0: np.array([152, 102, 232, 86, 84, 93, 114, 97, 143, 95, 178, 89, 127, 74, 79, 113, 159, 122,
          151, 135, 163, 141, 162, 103, 145, 248, 222, 78, 83, 69, 71, 120, 176, 178, 132, 84,
          117, 152, 112, 101, 64, 219, 138, 111, 74, 122, 123, 224, 59, 151, 154, 108, 93, 110,
          61, 170, 107, 156, 117, 157, 121, 131, 161, 181])
1: np.array([114, 122, 76, 72, 181, 153, 137, 159, 128, 97, 97, 149, 72, 169, 98, 126, 151, 69,
          98, 158, 114, 117, 98, 125, 126, 79, 59, 122, 78, 136, 186, 113, 121, 92, 146, 133,
          112, 104, 157, 153, 58, 114, 125, 130, 117, 137, 119, 95, 226, 104, 105, 137, 151, 163,
          131, 107, 116, 149, 111, 83, 115, 102, 105, 112])
2: np.array([144, 91, 145, 129, 126, 107, 76, 100, 156, 89, 168, 85, 164, 82, 82, 117, 112, 231,
          124, 112, 113, 116, 115, 118, 133, 184, 243, 67, 87, 110, 74, 123, 141, 166, 124, 80,
          110, 110, 101, 83, 135, 174, 165, 127, 123, 143, 114, 210, 80, 107, 135, 116, 97, 93,
          71, 170, 98, 149, 136, 153, 80, 145, 141, 169])
3: np.array([116, 86, 101, 76, 148, 102, 158, 105, 155, 162, 121, 82, 123, 76, 109, 129, 128, 198,
          114, 123, 111, 131, 114, 132, 128, 134, 195, 96, 119, 114, 76, 100, 156, 165, 115, 70,
          151, 97, 126, 113, 127, 83, 150, 136, 144, 117, 138, 121, 68, 112, 135, 106, 125, 105,
          62, 135, 137, 111, 123, 115, 75, 102, 132, 153])
4: np.array([115, 212, 75, 207, 186, 173, 100, 242, 88, 240, 78, 255, 78, 255, 255, 145, 107, 75,
          110, 109, 108, 110, 106, 136, 102, 83, 53, 76, 255, 199, 255, 134, 81, 105, 209, 76,
          171, 89, 140, 188, 193, 89, 89, 208, 176, 145, 138, 75, 255, 135, 91, 169, 208, 255,
          255, 107, 237, 128, 167, 92, 61, 119, 79, 95])
5: np.array([105, 96, 48, 255, 88, 107, 106, 107, 99, 82, 94, 91, 228, 148, 212, 103, 95, 178,
          98, 135, 112, 133, 104, 137, 115, 76, 129, 79, 251, 125, 55, 149, 124, 112, 119, 67,
          183, 129, 112, 107, 255, 97, 125, 104, 169, 146, 110, 89, 65, 185, 113, 99, 102, 116,
          81, 136, 250, 76, 187, 135, 75, 157, 104, 97])
6: np.array([76, 113, 47, 89, 220, 159, 147, 187, 135, 255, 83, 217, 66, 215, 174, 141, 144, 51,
          101, 131, 119, 105, 100, 127, 110, 65, 62, 69, 134, 115, 194, 134, 92, 99, 155, 118,
          126, 120, 151, 146, 99, 93, 96, 169, 134, 137, 127, 56, 222, 123, 96, 157, 158, 171,
          162, 107, 163, 112, 135, 96, 56, 106, 92, 77])
7: np.array([117, 166, 105, 77, 170, 155, 133, 145, 134, 127, 147, 152, 71, 127, 78, 128, 153, 65,
          144, 132, 139, 116, 149, 108, 114, 103, 66, 145, 88, 114, 174, 137, 128, 107, 128, 197,
          113, 116, 118, 168, 65, 121, 118, 130, 92, 127, 116, 112, 134, 97, 124, 150, 120, 133,
          135, 127, 91, 149, 100, 99, 174, 110, 150, 90])
8: np.array([121, 104, 232, 94, 99, 110, 141, 101, 152, 119, 120, 85, 229, 72, 85, 124, 125, 255,
          109, 115, 131, 136, 97, 115, 137, 255, 255, 85, 189, 78, 87, 141, 219, 235, 124, 71,
          97, 115, 107, 113, 149, 107, 136, 109, 180, 126, 120, 192, 72, 106, 130, 105, 96, 113,
          71, 140, 120, 100, 131, 229, 65, 155, 126, 215])
9: np.array([143, 129, 145, 69, 131, 118, 117, 111, 116, 88, 134, 100, 106, 99, 75, 124, 154, 80,
          147, 133, 148, 130, 129, 127, 146, 120, 73, 126, 82, 102, 109, 122, 112, 122, 134, 136,
          108, 133, 139, 125, 68, 156, 118, 107, 96, 127, 120, 157, 109, 122, 127, 127, 127, 106,
          87, 158, 95, 166, 113, 114, 168, 111, 125, 133])
10: np.array([110, 140, 68, 74, 164, 154, 140, 168, 128, 124, 99, 154, 84, 184, 112, 139, 149, 70,
          155, 141, 131, 125, 130, 124, 111, 93, 72, 90, 79, 90, 161, 147, 120, 99, 120, 178,
          105, 141, 127, 153, 63, 134, 131, 152, 120, 133, 131, 77, 139, 125, 121, 123, 126, 132,
          131, 133, 101, 149, 112, 105, 105, 136, 140, 76])
11: np.array([114, 100, 64, 255, 96, 108, 115, 95, 104, 71, 76, 90, 231, 176, 193, 98, 113, 162,
          116, 138, 114, 99, 113, 138, 114, 78, 159, 70, 226, 110, 85, 143, 125, 108, 128, 61,
          206, 103, 103, 91, 255, 83, 146, 131, 145, 134, 128, 64, 86, 170, 126, 108, 97, 115,
          75, 166, 230, 88, 159, 120, 56, 175, 115, 104])
12: np.array([140, 98, 82, 179, 134, 89, 113, 109, 144, 86, 107, 76, 192, 113, 99, 112, 118, 168,
          115, 139, 131, 114, 117, 123, 132, 139, 209, 81, 112, 85, 67, 119, 134, 155, 119, 68,
          156, 132, 113, 111, 207, 129, 155, 122, 133, 140, 107, 160, 76, 132, 140, 103, 84, 103,
          61, 175, 158, 130, 159, 101, 66, 146, 123, 153])
13: np.array([165, 89, 181, 96, 106, 84, 116, 92, 156, 92, 191, 77, 173, 95, 84, 127, 123, 181,
          133, 123, 147, 136, 110, 123, 135, 201, 218, 63, 68, 111, 56, 103, 135, 152, 111, 90,
          97, 114, 108, 88, 107, 185, 147, 103, 102, 134, 126, 187, 66, 131, 162, 108, 96, 92,
          58, 183, 68, 154, 137, 133, 97, 146, 141, 172])
14: np.array([91, 223, 66, 94, 127, 159, 143, 187, 107, 195, 104, 220, 58, 157, 83, 153, 109, 69,
          129, 124, 120, 111, 114, 122, 105, 87, 63, 236, 70, 176, 255, 165, 83, 93, 117, 255,
          68, 156, 149, 218, 72, 88, 104, 118, 88, 119, 124, 80, 255, 112, 102, 180, 178, 168,
          255, 96, 61, 171, 80, 107, 226, 144, 109, 75])
15: np.array([85, 137, 62, 132, 193, 168, 129, 205, 81, 133, 88, 211, 84, 255, 255, 130, 125, 66,
          122, 133, 108, 116, 99, 116, 103, 78, 69, 88, 151, 148, 212, 145, 83, 118, 176, 82,
          141, 103, 125, 128, 175, 74, 97, 162, 172, 149, 136, 66, 255, 128, 90, 150, 158, 211,
          203, 85, 153, 94, 131, 107, 68, 124, 97, 91])
16: np.array([151, 104, 217, 216, 89, 102, 110, 108, 158, 97, 167, 76, 255, 95, 83, 108, 106, 255,
          100, 127, 121, 139, 110, 106, 156, 255, 255, 83, 87, 101, 96, 99, 172, 228, 133, 76,
          116, 110, 89, 87, 227, 237, 173, 125, 109, 120, 118, 255, 81, 131, 161, 113, 84, 103,
          52, 209, 101, 131, 132, 179, 94, 147, 162, 230])
17: np.array([141, 149, 137, 69, 100, 147, 127, 155, 135, 86, 137, 124, 70, 87, 64, 146, 132, 78,
          153, 142, 121, 126, 156, 142, 125, 89, 77, 169, 66, 157, 123, 118, 124, 89, 133, 198,
          104, 101, 149, 134, 65, 139, 129, 136, 82, 121, 117, 115, 136, 132, 156, 141, 136, 117,
          129, 101, 98, 129, 117, 104, 159, 112, 193, 117])
18: np.array([100, 98, 107, 71, 211, 148, 178, 131, 137, 195, 107, 132, 94, 147, 85, 145, 165, 79,
          99, 144, 141, 138, 135, 125, 121, 137, 105, 79, 77, 111, 158, 122, 123, 142, 109, 110,
          129, 121, 165, 115, 84, 71, 137, 141, 124, 133, 111, 132, 115, 107, 115, 136, 104, 136,
          86, 133, 112, 169, 112, 75, 89, 115, 98, 119])
19: np.array([91, 133, 64, 138, 200, 182, 97, 197, 94, 174, 99, 230, 71, 255, 255, 134, 123, 72,
          104, 102, 122, 105, 101, 126, 113, 82, 65, 61, 175, 166, 233, 158, 108, 97, 166, 84,
          133, 113, 107, 153, 183, 87, 86, 176, 147, 165, 130, 70, 255, 130, 96, 154, 183, 215,
          231, 98, 168, 102, 143, 104, 62, 124, 89, 84])
20: np.array([111, 131, 48, 71, 210, 160, 133, 135, 138, 84, 111, 137, 117, 181, 130, 138, 137, 66,
          90, 141, 139, 133, 108, 127, 117, 72, 50, 89, 74, 106, 159, 102, 109, 119, 141, 104,
          152, 106, 140, 119, 117, 109, 136, 120, 111, 144, 113, 102, 188, 118, 108, 122, 128, 153,
          121, 141, 133, 150, 94, 82, 83, 107, 121, 88])
21: np.array([93, 98, 45, 255, 97, 79, 112, 117, 97, 89, 92, 114, 238, 217, 255, 113, 126, 156,
          122, 130, 114, 111, 94, 144, 106, 63, 85, 96, 255, 146, 84, 154, 91, 93, 129, 72,
          193, 100, 114, 99, 255, 70, 149, 149, 186, 137, 117, 73, 63, 181, 129, 107, 115, 136,
          73, 103, 255, 78, 171, 93, 74, 162, 135, 89])
22: np.array([102, 87, 125, 78, 111, 102, 146, 118, 145, 84, 150, 90, 146, 79, 121, 129, 129, 132,
          151, 116, 130, 137, 121, 144, 128, 155, 132, 68, 90, 106, 77, 106, 153, 143, 127, 74,
          105, 104, 104, 98, 78, 135, 150, 124, 142, 134, 133, 160, 73, 127, 137, 101, 109, 97,
          73, 143, 100, 106, 133, 156, 86, 135, 164, 137])
23: np.array([162, 199, 207, 87, 96, 130, 118, 138, 137, 127, 174, 161, 80, 78, 121, 132, 126, 63,
          175, 126, 104, 124, 176, 124, 120, 103, 72, 255, 93, 168, 189, 127, 99, 97, 119, 255,
          112, 201, 125, 192, 63, 203, 88, 119, 111, 113, 133, 111, 145, 114, 133, 147, 163, 108,
          180, 100, 74, 145, 112, 146, 255, 105, 135, 90])
24: np.array([179, 190, 255, 79, 89, 114, 159, 140, 111, 159, 127, 126, 77, 88, 61, 141, 130, 74,
          181, 163, 140, 141, 197, 125, 158, 121, 49, 255, 81, 182, 110, 170, 90, 126, 117, 243,
          90, 237, 198, 174, 70, 144, 112, 101, 120, 115, 156, 104, 71, 121, 177, 155, 131, 83,
          222, 108, 106, 96, 101, 216, 255, 116, 131, 137])
25: np.array([119, 106, 78, 129, 143, 139, 97, 111, 137, 103, 135, 82, 134, 135, 78, 147, 144, 121,
          130, 146, 135, 133, 125, 148, 129, 156, 175, 91, 74, 98, 75, 102, 136, 149, 100, 80,
          137, 122, 130, 102, 159, 125, 166, 133, 128, 122, 93, 166, 73, 141, 140, 97, 85, 102,
          64, 156, 100, 146, 135, 107, 70, 151, 156, 133])
26: np.array([189, 148, 251, 96, 91, 97, 112, 89, 127, 83, 191, 79, 95, 68, 78, 113, 129, 57,
          164, 148, 177, 149, 163, 128, 173, 197, 159, 200, 69, 159, 50, 118, 138, 114, 123, 142,
          89, 192, 140, 87, 56, 248, 131, 105, 67, 121, 128, 209, 70, 152, 198, 110, 99, 79,
          90, 149, 75, 127, 132, 189, 207, 133, 172, 179])
27: np.array([147, 243, 78, 87, 74, 185, 112, 175, 98, 155, 138, 227, 84, 94, 57, 133, 118, 83,
          170, 134, 100, 129, 149, 136, 120, 51, 78, 255, 89, 208, 255, 135, 109, 88, 124, 255,
          105, 211, 183, 252, 46, 138, 113, 129, 86, 99, 108, 88, 255, 113, 125, 190, 185, 124,
          255, 98, 113, 131, 109, 95, 255, 96, 147, 96])
28: np.array([151, 184, 190, 83, 88, 122, 116, 135, 144, 115, 149, 114, 77, 97, 94, 138, 134, 52,
          181, 124, 141, 131, 170, 118, 125, 127, 63, 189, 63, 141, 90, 145, 124, 93, 110, 198,
          107, 143, 133, 159, 62, 173, 101, 117, 105, 116, 138, 156, 69, 117, 154, 142, 147, 95,
          123, 88, 51, 134, 92, 181, 179, 143, 165, 123])
29: np.array([112, 105, 150, 69, 166, 141, 164, 134, 132, 210, 141, 153, 81, 124, 89, 139, 158, 88,
          115, 133, 145, 143, 150, 120, 129, 140, 104, 92, 87, 112, 141, 99, 139, 132, 126, 135,
          102, 120, 102, 123, 62, 110, 113, 130, 126, 117, 142, 137, 118, 104, 119, 131, 120, 106,
          93, 107, 96, 162, 94, 75, 106, 90, 130, 134])
30: np.array([119, 110, 123, 143, 97, 82, 126, 88, 143, 140, 125, 88, 184, 65, 123, 132, 101, 255,
          88, 105, 104, 130, 108, 137, 120, 179, 243, 59, 187, 94, 80, 116, 161, 170, 127, 73,
          161, 92, 96, 87, 177, 95, 143, 134, 121, 115, 126, 113, 64, 115, 123, 108, 100, 103,
          86, 130, 131, 122, 134, 158, 55, 158, 108, 197])
31: np.array([117, 151, 111, 80, 161, 174, 154, 164, 151, 86, 115, 167, 88, 149, 105, 137, 143, 88,
          133, 133, 114, 117, 135, 124, 99, 90, 61, 120, 74, 78, 175, 134, 106, 112, 134, 209,
          89, 133, 129, 148, 69, 124, 122, 121, 117, 127, 126, 80, 154, 114, 115, 131, 114, 128,
          128, 104, 106, 148, 127, 98, 143, 124, 135, 91])
32: np.array([143, 97, 104, 147, 119, 79, 95, 118, 146, 112, 128, 85, 197, 82, 76, 118, 141, 191,
          125, 122, 128, 121, 99, 123, 129, 182, 255, 89, 76, 100, 85, 131, 136, 173, 123, 68,
          148, 104, 116, 107, 197, 146, 169, 121, 127, 119, 122, 188, 76, 122, 151, 102, 116, 105,
          77, 191, 128, 129, 121, 137, 68, 155, 140, 152])

np.array([107, 110, 48, 255, 115, 111, 91, 133, 114, 110, 95, 121, 188, 197, 255, 128, 112, 120,
          93, 122, 111, 109, 112, 139, 110, 79, 60, 81, 255, 138, 74, 132, 94, 98, 135, 89,
          187, 89, 115, 83, 255, 84, 125, 154, 156, 153, 99, 84, 74, 178, 103, 104, 114, 162,
          74, 99, 237, 102, 201, 84, 74, 161, 108, 90]) --> 21 5 11
np.array([184, 237, 255, 82, 104, 136, 135, 133, 114, 201, 148, 175, 62, 65, 78, 129, 116, 70,
          164, 130, 106, 131, 211, 119, 121, 112, 69, 255, 92, 196, 222, 150, 92, 107, 130, 255,
          109, 255, 166, 225, 66, 167, 97, 132, 88, 123, 153, 103, 174, 106, 147, 185, 152, 101,
          255, 103, 96, 124, 127, 140, 255, 93, 109, 104]) --> 23 24 27
np.array([94, 87, 69, 59, 182, 116, 153, 127, 143, 88, 123, 123, 134, 140, 99, 128, 156, 68,
          119, 134, 128, 117, 97, 109, 127, 87, 99, 62, 104, 90, 103, 136, 126, 127, 147, 85,
          129, 110, 130, 106, 108, 129, 128, 121, 118, 145, 132, 102, 111, 143, 104, 116, 131, 154,
          47, 160, 139, 132, 117, 92, 111, 86, 116, 113]) --> 20 18 9
np.array([132, 88, 66, 238, 95, 82, 122, 98, 130, 114, 87, 83, 189, 81, 116, 128, 115, 255,
          91, 115, 108, 142, 104, 167, 141, 113, 184, 82, 228, 128, 69, 135, 168, 138, 119, 71,
          155, 120, 134, 110, 194, 77, 127, 117, 167, 120, 126, 75, 72, 123, 133, 102, 103, 89,
          71, 103, 191, 95, 169, 177, 42, 171, 97, 193]) --> 30 5 12
np.array([140, 187, 247, 84, 106, 154, 148, 145, 100, 184, 139, 165, 69, 76, 80, 130, 122, 66,
          173, 135, 133, 130, 187, 120, 142, 121, 81, 255, 81, 157, 169, 157, 115, 81, 124, 249,
          72, 217, 166, 192, 42, 126, 88, 119, 102, 121, 122, 88, 166, 118, 130, 178, 170, 114,
          226, 85, 86, 159, 120, 156, 255, 128, 119, 113]) --> 23 24 28
np.array([175, 202, 168, 71, 82, 153, 137, 139, 137, 95, 152, 142, 84, 63, 88, 135, 115, 83,
          172, 137, 126, 127, 185, 135, 123, 101, 65, 255, 82, 179, 201, 115, 110, 96, 111, 255,
          115, 194, 146, 183, 59, 182, 105, 126, 103, 102, 139, 143, 156, 108, 155, 152, 153, 99,
          211, 85, 86, 143, 100, 128, 248, 92, 168, 107]) --> 23 17 28
np.array([120, 175, 129, 78, 179, 171, 174, 131, 77, 198, 134, 187, 81, 114, 65, 121, 132, 70,
          125, 132, 134, 132, 167, 135, 125, 114, 67, 197, 78, 136, 254, 124, 117, 97, 109, 232,
          103, 183, 167, 193, 40, 87, 123, 114, 114, 133, 140, 70, 228, 98, 118, 175, 159, 135,
          250, 104, 85, 167, 91, 122, 229, 112, 114, 97]) --> 14 27 7
np.array([121, 146, 218, 79, 106, 95, 133, 118, 142, 97, 156, 111, 66, 82, 94, 129, 124, 70,
          181, 129, 148, 126, 143, 112, 152, 133, 74, 173, 77, 138, 101, 153, 95, 104, 115, 158,
          85, 169, 120, 129, 71, 176, 120, 103, 115, 128, 142, 163, 95, 134, 130, 142, 125, 99,
          118, 122, 83, 147, 102, 158, 216, 126, 125, 116]) --> 28 9 17
np.array([138, 118, 180, 65, 102, 114, 123, 129, 140, 94, 153, 105, 111, 69, 82, 145, 140, 66,
          144, 131, 142, 128, 133, 117, 147, 135, 81, 148, 68, 134, 84, 125, 118, 123, 124, 121,
          118, 118, 133, 115, 60, 162, 117, 107, 89, 114, 119, 160, 100, 132, 140, 125, 152, 125,
          95, 159, 67, 158, 87, 154, 165, 140, 131, 129]) --> 9 28 17
np.array([131, 111, 100, 81, 156, 147, 122, 136, 128, 100, 159, 117, 105, 119, 115, 136, 125, 68,
          136, 134, 129, 145, 137, 124, 130, 147, 90, 67, 81, 105, 94, 105, 142, 139, 130, 132,
          124, 93, 110, 113, 44, 135, 152, 121, 105, 136, 128, 138, 91, 133, 107, 117, 121, 136,
          86, 153, 68, 175, 82, 104, 95, 116, 151, 119]) --> 9 29 22
np.array([199, 217, 255, 69, 87, 134, 123, 108, 112, 97, 176, 128, 94, 88, 87, 118, 118, 89,
          202, 139, 138, 144, 189, 116, 158, 124, 76, 255, 76, 201, 213, 142, 95, 99, 117, 255,
          102, 242, 135, 165, 46, 255, 81, 104, 91, 99, 165, 151, 132, 130, 149, 163, 150, 102,
          244, 95, 76, 159, 99, 147, 255, 94, 123, 120]) --> 23 24 28
np.array([89, 112, 60, 168, 154, 155, 121, 144, 122, 99, 74, 150, 140, 228, 196, 137, 111, 69,
          130, 135, 138, 111, 111, 132, 109, 82, 72, 84, 154, 116, 147, 141, 97, 86, 141, 68,
          136, 135, 102, 112, 223, 100, 117, 155, 164, 135, 122, 77, 178, 160, 103, 115, 137, 154,
          139, 115, 197, 97, 146, 111, 76, 155, 99, 83]) --> 15 20 19
np.array([122, 90, 56, 222, 121, 117, 106, 104, 140, 93, 116, 84, 194, 99, 96, 115, 100, 226,
          129, 121, 134, 121, 120, 145, 142, 138, 229, 83, 109, 109, 85, 126, 113, 143, 117, 80,
          138, 106, 78, 110, 216, 127, 175, 129, 122, 133, 138, 147, 83, 143, 134, 114, 83, 105,
          74, 164, 143, 139, 144, 120, 80, 154, 135, 150]) --> 12 32 2
np.array([157, 151, 255, 77, 101, 121, 153, 138, 129, 174, 169, 126, 83, 88, 85, 132, 131, 59,
          160, 118, 121, 138, 173, 114, 150, 155, 68, 227, 76, 148, 103, 151, 133, 86, 118, 191,
          98, 166, 160, 165, 54, 147, 88, 111, 98, 111, 140, 132, 80, 105, 132, 165, 142, 122,
          158, 94, 54, 137, 104, 185, 207, 126, 115, 157]) --> 28 24 23
np.array([98, 131, 57, 255, 106, 107, 110, 105, 74, 113, 65, 153, 255, 241, 255, 102, 140, 126,
          110, 111, 125, 106, 108, 140, 107, 77, 65, 63, 255, 150, 85, 182, 107, 109, 114, 74,
          233, 117, 102, 99, 255, 78, 102, 143, 197, 165, 137, 42, 59, 211, 94, 102, 100, 162,
          116, 109, 255, 104, 238, 120, 43, 188, 78, 86]) --> 21 5 11
np.array([107, 104, 78, 85, 152, 122, 143, 100, 124, 153, 101, 107, 108, 97, 106, 123, 124, 177,
          111, 120, 127, 135, 127, 115, 126, 114, 164, 90, 143, 78, 86, 130, 140, 165, 126, 69,
          167, 100, 131, 106, 132, 90, 128, 126, 160, 141, 145, 86, 73, 108, 94, 122, 124, 133,
          89, 108, 159, 100, 123, 129, 88, 103, 90, 139]) --> 3 22 30
np.array([182, 193, 226, 77, 66, 102, 102, 137, 99, 94, 140, 141, 87, 70, 82, 117, 138, 57,
          175, 144, 121, 113, 149, 102, 133, 110, 67, 255, 91, 170, 222, 120, 107, 102, 142, 255,
          117, 201, 161, 144, 60, 218, 93, 120, 67, 95, 115, 121, 192, 119, 147, 161, 168, 106,
          213, 125, 99, 148, 124, 109, 255, 100, 127, 110]) --> 23 24 27
np.array([117, 132, 160, 71, 107, 133, 157, 132, 156, 84, 142, 98, 84, 81, 101, 132, 135, 75,
          145, 144, 152, 146, 151, 103, 135, 159, 74, 125, 75, 90, 90, 129, 134, 135, 131, 142,
          75, 112, 140, 114, 70, 148, 111, 130, 151, 124, 128, 169, 80, 118, 125, 127, 141, 120,
          89, 115, 72, 150, 109, 157, 151, 125, 156, 116]) --> 9 28 22
np.array([149, 79, 255, 90, 94, 111, 152, 99, 151, 162, 171, 97, 120, 84, 113, 139, 125, 208,
          131, 93, 124, 149, 140, 118, 150, 216, 185, 109, 84, 95, 94, 108, 170, 177, 106, 77,
          131, 79, 108, 110, 65, 123, 122, 114, 137, 120, 168, 194, 82, 103, 133, 122, 105, 105,
          83, 124, 69, 141, 107, 171, 72, 110, 129, 196]) --> 13 22 0
np.array([119, 93, 76, 196, 89, 111, 118, 112, 121, 108, 92, 89, 184, 84, 127, 142, 126, 255,
          132, 113, 109, 131, 101, 163, 113, 142, 219, 85, 197, 100, 76, 131, 157, 178, 112, 54,
          176, 109, 91, 125, 186, 85, 143, 121, 182, 122, 123, 109, 68, 114, 134, 99, 94, 100,
          73, 116, 170, 102, 155, 171, 69, 157, 108, 180]) --> 30 12 3
np.array([151, 108, 176, 93, 90, 88, 127, 114, 133, 96, 132, 91, 123, 68, 74, 113, 134, 129,
          174, 144, 152, 134, 119, 119, 147, 131, 105, 147, 87, 117, 66, 126, 140, 135, 130, 82,
          117, 99, 144, 125, 62, 159, 101, 96, 104, 120, 158, 159, 70, 120, 141, 120, 131, 105,
          64, 141, 111, 150, 118, 158, 120, 107, 131, 154]) --> 9 22 13
np.array([127, 148, 83, 73, 146, 177, 157, 122, 122, 96, 129, 121, 85, 138, 70, 117, 150, 83,
          164, 131, 158, 119, 122, 121, 128, 114, 78, 144, 67, 112, 172, 120, 103, 98, 126, 133,
          109, 99, 107, 181, 66, 140, 118, 101, 88, 117, 182, 114, 179, 130, 111, 148, 132, 153,
          147, 131, 78, 195, 74, 102, 170, 104, 121, 128]) --> 7 31 1
np.array([131, 91, 118, 76, 133, 109, 156, 93, 151, 150, 134, 97, 121, 80, 92, 127, 125, 209,
          97, 127, 148, 146, 130, 126, 136, 158, 204, 60, 129, 114, 61, 125, 174, 168, 124, 70,
          134, 129, 121, 107, 105, 101, 149, 132, 157, 121, 141, 123, 58, 108, 131, 107, 99, 104,
          62, 136, 140, 116, 136, 130, 68, 130, 132, 162]) --> 3 22 30
np.array([158, 240, 57, 70, 131, 205, 162, 148, 111, 134, 120, 222, 102, 170, 84, 126, 113, 94,
          130, 137, 99, 103, 100, 98, 111, 84, 76, 255, 63, 193, 255, 142, 88, 112, 133, 255,
          97, 177, 170, 255, 60, 75, 86, 102, 97, 112, 151, 74, 255, 119, 98, 195, 206, 190,
          255, 101, 80, 193, 111, 79, 255, 100, 83, 94]) --> 14 27 23
np.array([98, 75, 31, 200, 109, 121, 119, 133, 102, 221, 117, 152, 153, 139, 248, 127, 110, 171,
          112, 94, 114, 124, 100, 169, 121, 66, 73, 81, 255, 148, 68, 120, 110, 97, 135, 78,
          171, 97, 114, 96, 234, 78, 131, 165, 181, 143, 129, 85, 77, 125, 106, 125, 148, 151,
          115, 99, 221, 74, 154, 111, 76, 138, 132, 90]) --> 21 5 11
np.array([177, 159, 255, 73, 92, 107, 135, 113, 122, 156, 139, 110, 78, 75, 61, 133, 123, 64,
          151, 141, 123, 135, 193, 128, 152, 155, 71, 249, 84, 141, 63, 133, 143, 101, 122, 189,
          113, 177, 187, 150, 56, 152, 100, 113, 76, 113, 127, 128, 57, 120, 143, 145, 147, 113,
          139, 87, 98, 130, 112, 185, 191, 111, 119, 179]) --> 28 24 26
np.array([129, 236, 105, 78, 176, 193, 193, 157, 111, 255, 116, 246, 75, 196, 93, 136, 120, 81,
          123, 131, 129, 96, 147, 100, 97, 93, 75, 214, 68, 127, 255, 127, 77, 103, 120, 255,
          95, 206, 129, 233, 75, 88, 85, 123, 74, 127, 182, 48, 255, 115, 103, 186, 165, 150,
          255, 100, 77, 205, 98, 96, 234, 123, 103, 90]) --> 14 27 7
np.array([133, 127, 53, 125, 157, 160, 92, 124, 124, 94, 113, 119, 100, 219, 154, 139, 136, 71,
          103, 130, 129, 129, 109, 144, 124, 68, 85, 70, 74, 138, 165, 107, 109, 91, 134, 90,
          177, 126, 101, 96, 162, 94, 150, 156, 99, 124, 129, 79, 177, 147, 120, 115, 143, 144,
          109, 139, 140, 117, 135, 78, 87, 122, 118, 106]) --> 20 1 10
np.array([173, 95, 251, 160, 95, 105, 90, 106, 129, 86, 168, 85, 165, 64, 79, 113, 113, 189,
          158, 131, 144, 152, 115, 123, 170, 225, 248, 131, 70, 98, 73, 127, 178, 151, 119, 60,
          97, 144, 115, 102, 53, 234, 128, 101, 88, 107, 116, 222, 74, 145, 165, 109, 93, 107,
          65, 165, 97, 146, 132, 215, 128, 164, 121, 205]) --> 0 13 2
np.array([165, 91, 229, 63, 126, 104, 153, 88, 155, 134, 167, 84, 145, 68, 86, 135, 155, 244,
          83, 107, 134, 161, 134, 143, 139, 221, 227, 74, 85, 129, 78, 88, 196, 180, 119, 82,
          146, 88, 119, 92, 53, 112, 152, 121, 110, 109, 120, 186, 66, 101, 152, 100, 112, 114,
          61, 154, 83, 121, 96, 143, 81, 118, 158, 196]) --> 13 2 3
np.array([158, 163, 244, 86, 96, 133, 161, 136, 126, 175, 138, 142, 62, 90, 81, 139, 143, 62,
          148, 121, 132, 124, 174, 108, 139, 144, 50, 216, 65, 146, 156, 140, 118, 104, 113, 189,
          105, 161, 165, 149, 58, 126, 101, 111, 113, 131, 152, 128, 126, 100, 133, 171, 132, 106,
          175, 91, 61, 139, 108, 143, 192, 128, 121, 134]) --> 28 23 24
np.array([88, 105, 67, 97, 147, 136, 141, 146, 132, 200, 83, 122, 100, 145, 173, 131, 119, 136,
          123, 104, 119, 118, 107, 148, 115, 81, 117, 52, 174, 107, 72, 125, 121, 126, 129, 69,
          159, 123, 94, 96, 172, 89, 139, 134, 148, 128, 141, 88, 84, 105, 89, 123, 134, 127,
          85, 102, 156, 81, 149, 104, 70, 136, 91, 131]) --> 3 18 22
np.array([77, 91, 47, 195, 108, 108, 138, 151, 118, 175, 72, 115, 143, 95, 164, 132, 116, 202,
          111, 141, 124, 128, 101, 134, 110, 66, 104, 102, 253, 134, 65, 145, 133, 130, 144, 77,
          145, 109, 132, 95, 208, 60, 132, 152, 193, 132, 114, 116, 66, 126, 105, 99, 122, 130,
          65, 88, 216, 64, 180, 134, 76, 167, 118, 125]) --> 5 21 11
np.array([92, 128, 42, 80, 228, 217, 167, 187, 131, 237, 85, 212, 79, 237, 187, 151, 153, 64,
          93, 136, 133, 121, 119, 114, 108, 81, 50, 78, 72, 107, 210, 110, 94, 106, 143, 124,
          124, 109, 128, 168, 88, 102, 97, 168, 159, 138, 127, 79, 242, 105, 93, 154, 139, 168,
          163, 87, 107, 174, 113, 82, 58, 122, 88, 91]) --> 6 1 15
